litud: -3,-1,2,0,-3,1,0,7,-4,0,-5,-2,1,1,0,-3,3,-2,-1,-2,1,0,-3,-1,-4,2,-1,-2,-3,1,4,3,1,2,-2,2,-1,1,2,1,2,-4,-1,3,1,-4,2,3,2,1
mifib: -4,1,3,1,-2,2,0,5,-6,0,-4,-2,1,4,1,-1,2,-3,1,-2,2,2,-1,-1,0,0,-2,-2,-2,0,5,2,0,1,-3,0,-1,-1,1,0,1,-2,1,4,0,-1,1,3,2,1
vada: -55,-1,0,0,-3,-1,-2,4,-7,-1,-4,-4,1,2,2,-2,3,-4,3,-1,1,2,3,0,-3,2,-4,5,-4,2,2,2,5,2,-1,2,-1,-2,1,0,4,-7,-2,4,-3,1,4,-1,-1,1
gavuv: -4,1,3,0,-2,1,-1,8,-4,0,-3,-2,2,2,1,-1,5,0,1,-2,-1,1,-3,0,-2,0,0,-2,-3,1,3,1,-3,-2,-2,1,-2,-1,2,-1,3,-6,-1,5,0,-3,2,0,-1,2
order: -1,-1,1,-55,-1,0,0,-3,-1,-2,4,-7,-1,-4,-4,1,2,2,-2,3,-4,3,-1,1,2,3,0,-3,2,-4,5,-4,2,2,2,5,2,-1,2,-1,-2,1,0,4,-7,-2,4,-3,1,4	vada
step -1: 1	0

vubet: -36,15,0,8,26,-10,-3,-30,-1,15,-27,-27,-10,-18,24
gidul: 21,0,50,7,31,-2,50,-3,23,20,9,28,9,43,41
vesaz: -21,-31,-23,-22,-26,-11,-2,15,-6,12,-14,-14,12,-16,10
gipun: 9,9,50,50,21,42,7,20,41,31,0,23,-3,28,-2
feme: 19,14,41,13,27,-8,-17,8,32,4,5,-14,11,-30,0
then: 14,41,13,27,-8,-17,8,32,4,5,-14	11
then: 50,7,31,-2,50,-3,23,20,9,28,9	43
loc: -11	vesaz, 5
then: -17,8	32
order: -2,28,-3,23,0,31,41,20,7,42,21,50,50,9,9	gipun
then: 15,0,8,26,-10,-3,-30	-1
tail: 9,28,9	43,41

movo: -25,2,-24,-1,-3
gumos: -25,2,8,0,-38
gibu: -25,2,-37,0,-38
step -1: -25	-26
loc: -3	movo, 4
loc: -24	movo, 2

Tebi: -2,-6,5,38,-10,-40,32
punu: 42,-5,-21,-21,25,-16,-24
Ruli: 22,40,-1,-31,38,-16,15
bapod: -8,-26,-21,48,-34,-12,16
tet: -1,-23,-1,61,-9,-3,19
tomid: -2,-6,5,38,-10,1,12
letel: -1,-23,-11,48,-35,-12,19
order: 15,22,40,-1,-31,38,-16	Ruli
tail: 48,-34,-12	16

Boku: -1,0,-4,3,5,20,-16,5,-1,-3,-5,6,1,17,0,-5,-4,1,-9,-18,4,1,-3,-2,2,5
Pekur: -1,-2,-1,-2,7,-7,4,-3,-11,0,-5,1,-6,-15,-3,12,-2,1,-1,4,-8,-13,9,2,5,2
pato: 1,3,1,0,-2,-1,1,5,12,-3,1,-4,1,17,-1,-3,5,4,9,-13,6,6,-11,2,1,14
funi: 5,6,-3,10,-8,23,0,-3,19,-3,0,8,-5,-11,7,6,1,-4,7,27,15,-6,0,3,1,5
tufe: 10,-10,3,-17,7,5,0,2,17,7,-3,8,0,-5,3,-5,7,0,-12,-16,-1,1,6,1,-2,0
gof: 0,6,0,14,5,-9,-2,3,1,-2,-6,0,0,7,-2,-4,2,2,7,23,-5,2,-6,-6,-15,-3
Suliz: -3,-7,5,-3,-2,14,6,-3,6,1,3,1,-4,-18,-8,8,-4,-4,-3,11,17,-7,-4,-1,6,-12
loraf: -2,0,6,1,2,20,11,-7,1,2,1,2,1,23,1,10,0,-1,2,-47,1,-1,5,13,-1,-1
Bal: -1,3,1,0,-3,-14,-3,-6,12,-4,2,0,-1,-4,-4,-2,-1,7,-8,7,-6,-8,-11,5,-1,5
tail: 1,17,-1	-3,5,4,9,-13,6,6,-11,2,1,14
step -1: -3,8,0	-4,7,-1

zeren: 2,-13,50,-34,8,26,-6,14,7
kug: -42,14,-54,19,-48,-42,-27,-52,13
Magel: -7,-12,50,-34,36,-4,-26,24,-53
lek: 23,-30,-14,39,22,-21,-32,-11,46
visim: -26,52,-29,12,-24,11,15,46,51
tail: -13,50,-34	8,26,-6,14,7
then: 14,-54,19,-48,-42,-27	-52
order: 51,-26,52,-29,12,-24,11,15,46	visim

nurug: -16,31,-6,-15
sigev: 24,-19,6,-4
Nazoz: -28,18,-9,1
mumil: 31,-16,-8,-51
then: 31,-16	-8
step -1: 18,-9	17,-10
loc: -28	Nazoz, 0
tail: 18,-9	1

fom: 10,48,21,13
tufal: 14,22,21,48
fesu: 47,10,13,21
order: 14,21,22,48	tufal
order: 48,10,13,21	fom
loc: 47	fesu, 0
tail: 10,48,21	13
loc: 22	tufal, 1
step -1: 10	9

